[[2.02,-3.36,-0.84,-2.45],
[4.39,-4.45,-0.90,-1.97],
[4.85,-4.32,0.00,-1.57],
[4.43,-4.76,-1.08,-1.91],
[5.80,-6.80,-1.31,-1.93]]
=>
[2.02,-4.45,0.00,-1.91]

[[1.10,-1.26,1.22],
[4.83,-2.47,8.12],
[3.79,-3.96,5.15],
[0.92,0.74,2.45],
[4.62,-4.10,6.92]]
=>
[1.10,-2.47,5.15]

[[1.68,0.25,-0.83,-2.28,-2.37],
[1.68,0.25,-2.02,-2.28,-2.37],
[7.91,0.25,-2.67,-3.31,1.60]]
=>
[1.68,0.25,-2.67]

[[-1.24,3.71,-3.88,-0.51,3.32],
[-3.21,-4.21,4.41,3.97,-1.52],
[-5.00,-5.74,-2.53,5.15,-4.26]]
=>
[-1.24,-4.21,-2.53]

[[3.67,6.70],
[-3.63,-7.87]]
=>
[3.67,-7.87]

[[-2.69,0.72,0.37,2.69],
[4.94,-0.83,-6.67,3.78],
[-6.69,7.16,-3.84,-6.82],
[5.56,6.78,-0.79,-6.75],
[-2.92,-4.21,-4.29,-4.69]]
=>
[-2.69,-0.83,-3.84,-6.75]

[[7.92,1.98,2.04],
[7.09,-3.88,-2.17],
[7.30,-0.22,0.26]]
=>
[7.92,-3.88,0.26]
---
[[-1.17,-2.29,-2.75,-2.35],
[-5.79,-0.55,1.66,-1.09],
[-5.60,-4.22,-2.23,1.61],
[5.64,-8.15,5.76,-2.25],
[-5.82,-1.26,0.86,5.15]]
=>
[[-1.17,-2.29],
[-5.79,-0.55],
[-5.60,-4.22]]

[[7.81,2.13],
[5.09,1.50],
[0.81,0.86],
[-0.04,-1.14]]
=>
[[7.81,2.13],
[5.09,1.50],
[0.81,0.86]]

[[2.69,-1.65],
[-1.21,-4.80],
[0.02,5.60],
[-1.13,-6.84]]
=>
[[2.69,-1.65],
[-1.21,-4.80],
[0.02,5.60]]

[[-1.22,-5.10,-3.50],
[-3.55,-4.16,-6.12],
[-2.72,-2.65,2.02],
[-5.76,2.61,0.81],
[2.93,5.66,1.66]]
=>
[[-1.22,-5.10],
[-3.55,-4.16],
[-2.72,-2.65]]

[[-0.18,-4.75],
[-0.12,0.23],
[-2.17,-3.77],
[-0.39,-7.81],
[1.14,4.22]]
=>
[[-0.18,-4.75],
[-0.12,0.23],
[-2.17,-3.77]]

[[0.70,-2.23,-1.18,2.13,-5.91],
[-3.75,4.41,-3.04,-2.88,2.69],
[6.21,-7.57,3.58,6.15,-6.03]]
=>
[[0.70,-2.23],
[-3.75,4.41],
[6.21,-7.57]]

[[-6.13,2.89,-4.46],
[-4.99,1.50,-3.38],
[2.72,-5.23,7.70],
[-7.19,4.55,-3.47],
[-5.71,3.13,-3.21]]
=>
[[-6.13,2.89],
[-4.99,1.50],
[2.72,-5.23]]
